One turning vector, and how many ticks it has turned:
The counts run from 0 to 324.
[ 67 140 119 137 144  99 144 131 127 160 100  86 130 101  92 113 156  92
 168 142 108 115 100 159 123 102 124 127 150 151 151 164  97 107 123 143
 159 146 139 172 170  76 114 129 116 168  81 148  66 112  94 132 131 130
 136 144 148 137 127 107  84  91 162  82 123 105 127 117 151 103 126 110
 156]
254
[153  82 108 157 152 110 126 178 175 113 115 173 134 117 144  64 126 109
 133 109 168 130 124 123  93 125 115 168  64 141 107  92 117 107 142 107
 135 121 157 129 119 136 127 101 120 116 167 110 146 127 166 147 141 135
 152 167 145  90 112 128 122 160 112  73 103 140 124 151 119 153 103 124
 150]
111
[106 112  60 154 148 141 137 140 134 129  56 110  94 139  93  83 121 130
 175 151 137 138 123  87 158  99 150 131  81 158 132  85 131 125 147 140
 165 175 124 114 113 123 114 143 147 146 163 167 138 128 140 174 120 118
 111 135 114 111 106 163 124 156 144 126 132 116 135 127  78 113 154 154
 127]
133
[ 74 123  92 143 154 107 123 111 139 122  53 128 151  66  83 101 157 112
 160 143 119 123 121 135 125 115 116 132 104 160 153 124  89 117 130 121
 156 137 146 168 142  64 130 127 101 161 109 148  73  99 124 116 126 158
 172 175 133 122 112 126  98 143 162  68 125 119 123 149 141 110 122 133
 187]
223
[ 89 147 127 132 124  79 125 134 132 166 110 145 143 139 156  85 134  92
 143 134 116 132 122 136 124  70 168 130  88 140 149 117  90 133  95 114
 121 170 120 187 185  98 121 157 128 131 128 132 120 147 162 134  99 165
 140  92 171 141 120  72 108 136 137  81 109 143 153  90 144  96 125 125
 162]
60
[129 128 116 150 150  87 110 148 159 126 120 136 132 148 147  77 150 132
 112 115 118 116 102 141 108  76 165 132  77 138 159 130  81 118 107 142
 147 185 131 110 153 124 105 126 118 128 152 125 154 149 207 156 120 161
 126  80 179  96 105 109 128 156 137 124 112 162 153 135 121 137  97 169
 148]
274
[202 102 123 131 153 156 128 175 170 123 198 126  88 185 183 138 101 123
 125 119 156 143 137 108 141  96 100 132 126 104 152 121 135 111 144 121
 144 137 118  86 141 140 114 140 167 111 122 137 207 134 167 156 148 115
  98  94 166  85 100 113 141 178 105 127 117 135 138 161 100 124 114 150
  98]
292
[124 106  92 139 144 168 116 139 155 110 108  79  69 144 117 148 115 125
 147 121 141 117 112  80 159  91 104  96 117 142 149 112 127 122 163 148
 176 165 134  92 120 117 126 145 128 151 132 191 148 132 134 169 150  94
 100 145 132  82  85 164 121 180 146 147 144 120 110 136  99  98 151 150
  86]
102
[155 118 167 131 160 119 118 117 161 140 174 146 183 122 157 135 169 123
 126 103 160 167 124 141 111 137 151 170 118 105 103 171  98 125  97 137
 114 104 169 142 138 120 121 109 142 141  94  79 128 110 151 118 146 162
 132  87 164 117 144  99 123  76  81 107 100 145 121 159 143 181  83 144
 157]
171
[ 69 126 121 116 131 127 123 128 111 148 111 143 112  99 133 163 133  96
 146 141 107 105 123 128 116  94 167 147 137 152 169 142  77 135 103 138
 160 139 133 208 159  68 119 159 131 156  93 155  89 130 131 132 107 155
 138 128 157 171 114  72  88 112 128 101 110 140 114 112 131 104 100 116
 175]
227
[188 112 102 147 148 175 154 182 162 136 169 132  79 147 154 105 107 126
 143 164 140 128 153 119 128 119  60 141 140 120 164 120 165  85 174  85
 142 122 106  99 160 119  95 128 165 123 126 130 175 118  97 128 149  97
 102 131 155 107 124  85 128 156 119  79 138 101 146 142 109 105 142 124
 121]
264
[ 77 128 118 130 144 157 136 128 103 187 138  98 105 128 117 150 115  84
 185 142 126 144 136  85 155  81 174 154 163 139 121 145 115 129 129 158
 159 153 126 165 145  98 101 162 159 163  78 172 109 122  93 165 123 120
  94 103 130 158 132  94  97  70 111 156 106 132  93 111  93 111 125 114
 114]
150
[121 118  94 111 124 163 120 158 132 134 124 108  71 147 135 155  93  97
 146 131 136 120 144  68 164  74 119 109 117 146 148  95 125 134 151 145
 171 154 125 138 136 123 121 179 147 140 133 198 151 163 132 167 131 106
  91 128 137 119  84 130 120 169 124 135 132 121 111 129  84  68 161 138
  95]
318
[107  93 109 154 137 156 153 108 144 125  81  48  80 160 101  81 119 152
 173 125 175 155  94 104 156 122 136 138 142 132 113 145 146 149 146 131
 144 169 124 102  75 154 131 126 146 116 128 123 156  94 110 161 159 102
 112 165 124 108 115 161 115  98 151 184 136  98 103 126 134 137 152 151
  90]
131
[ 68 122 125 157 128  99 147 107 125 156  49 120 100 148 115  49 130 158
 164 151 101 132 123 144 144  78 185 146 114 159 178 132 106 151 114 121
 140 189  89 164 139 104 119 158 150 116 142 121 148 123 156 131 117 165
 144 131 142 143 117  90 104 121 170 121 126 118 160  92 134 110 126 160
 160]
28
[159 120 108 113 138 159 119 164 157 121 148 113  75 167 148 156 104 125
 122 124 125 124 124 109 147  76 129 103 121 126 177 106 109 126 144 136
 167 165 112 101 146 120 116 174 142 139 139 168 188 167 175 154 123 105
  94  87 154 101  79 128 127 184 133 157 136 130 134 120 104  93 128 173
 108]
75
[134 137 137 119 150 181 110 112 123 115 149  67 122 142 114 201 137 141
 142 120 154 149 123  90 184 107 171 107 166 119 148 158 106 156 134 181
 165 166 135 118 116 119 130 170 151 150  69 151 148 127 129 144 160 123
  88  71 141 114 110 133 124  97 120 194 129 116 122 142 119 117 121 162
 115]
180
[142 123 124 124 160 152 101 131 159 114 152  61  92 142 124 186 134 109
 143  96 160 125  99  90 138 109  97 111 154 136 127 157 105 120 143 176
 169 149 152 103 126 119 141 128 122 148  78 168 122 113 125 160 165  94
  99 130 151  74 110 189 115 136 127 154 140 113 105 158 133 109 132 140
  72]
315
[194  93 126 144 140 123 117 157 184  94 130 141 126 162 168  78 133 134
 106 111 162 153 118 134 116 112  91 133  84 106 139 113 119 115 134  99
 120 128 127 101 118 160 136 129 144  92 153  95 190 127 173 139 162 120
 141 128 172  69  98 128 134 188 135 107 127 118 151 159 135 154 105 159
 126]
80
[120 124 180 146 147  93 120 139 164 143 151 102 148 130 158  84 159  88
 146 105 168 159  88 161  94 120 102 138 145 116 106 176 106 126  95 123
 116 126 143 156 168 116 130  97 137 136  77  85 115 107 109 126 146 145
 134 131 175 102 160 109 111  88 135  93 114 104 130 124 174 150 104 103
 131]
280
[140 109  64 142 152 178 141 151 163 108 102  93  86 120  98 131 127 145
 156 163 127 116 126 107 143 119  58 130 154 145 183 124 163 106 181 124
 176 143 110  89 131 101 107 146 152 146 110 158 148  99  97 120 169  92
 109 169 126  97 108 129 122 156 154 106 159  92 139 153 111 107 158 132
 134]
237
[165  90 144 156 153 162 150 114 160 131 109  89 105 163 136  67 120 159
 180 147 174 182 126 113 148 137 136 157 141  98 106 156 162 143 133 109
 116 135 117  96  76 158 131 116 168 110 113  84 183  97 100 148 173 112
  97 129 140 120 133 129 139  98 124 146 108  98 129 148 134 161 148 148
 121]
158
[127 149 115 119 161 143 102 157 140 152 169  93  96 139 131 182 130  83
 145 118 107 121 124 101 143  88  96  98 129 143 159 134 102  95 147 159
 176 158 144 111 167  93 116 160 133 168  98 194 133 149 134 167 125 105
  83  70 168 107  99 129 117 163 122 136 138 127 126 133 102  88 130 141
 106]
287
[133 148  90 139 153 145 102 148 165 134 144  73 111 125 107 162 132  89
 151 143 133 130 121  93 147 106  55  95 147 141 153 135 124  87 155 136
 162 133 140 121 167  99 115 144 132 157  91 179 106 127  87 138 142 100
  92 121 155  89 109 147 119 158 144  95 156  98 114 143 126  68 151 116
 109]
70
[160 106 167 130 139 142 103 130 167 123 183  82 134 127 164 156 149  83
 134  85 182 156  93 135 105 130  83 134 171 118  91 174 112 123 113 147
 125  98 172 146 125 141 146 103 134 135  73 122 108 109 110 134 159  96
 121 136 169  80 138 145 111 106 118 113 116 110  88 162 154 136  98 113
  96]
311
[167 104 151 133 148 136 108 162 168 124 186 114 142 118 163 177 149  70
 121  88 168 139 118 124  90 133  72 151 128 120  98 149 101 100 134 140
 135  92 185 124 160 114 119  95 122 148  92 132 127 120 116 138 155 111
 121 139 165  84 128 139 119 138 104  79 117 123  99 166 123 136 100 106
 129]
310
[116 130 114 128 132 148 111 139 157 151 138  83 105 118 127 153 125  59
 165 137 153 146 127  92 131 106  69 126 157 138 104 125 122 105 140 135
 143 103 160 150 152 108 136 147 127 150  79 173 102 115  62 146 148  98
  94 158 139 114 135 149 124 138 131  86 127  93  93 148 142  89 143  97
 118]
313
[176  89 146 152 130 101 131 130 179 105 113 106 117 171 172  49 138 145
 130 102 172 162 102 142 119 113 112 146 112 115 120 140 112 149 121 102
 107 128 127 119 105 154 151 118 141  89 136  89 168 112 161 133 168 136
 140 146 158  86 114 130 122 152 149 108 122 107 153 147 174 151 123 155
 126]
81
[101 129  93 138 141 104 133 141 125 150  81 162 117 125 107  80 143 138
 143 153 111 104 132 138 132  86 177 147  83 155 186 106  94 117 123 130
 153 176 105 151 159  95 103 144 131 134 164 135 139 132 177 138 102 162
 131 108 144 148 101  89 107 154 156  95 111 143 159 117 108 125 123 159
 165]
29
[132 122  88 167 143 120 134 133 160 140  80  81  90 145 106  56 120 135
 170 169 125 140 125 107 164 103  87 112 116 133 167 120 155 101 160 103
 161 173 108 104 147 111 111 146 149 132 130 139 149 110 109 132 147  99
  88 148 139  99 109 121 128 161 172  97 143  96 139 123 127  97 176 140
 128]
268
[141  96 104 157 134 151 158 118 153 147  80  88 110 150 118  60 110 121
 188 167 179 179 138  97 168 118 127 164 122 110 111 126 159 124 151  92
 116 123 117 107  94 155 115 145 165 114 121  91 162  87  80 135 152 125
 101 152 119 128 132 124 130 113 140 108 128  95 118 131 127 142 171 132
 126]
159
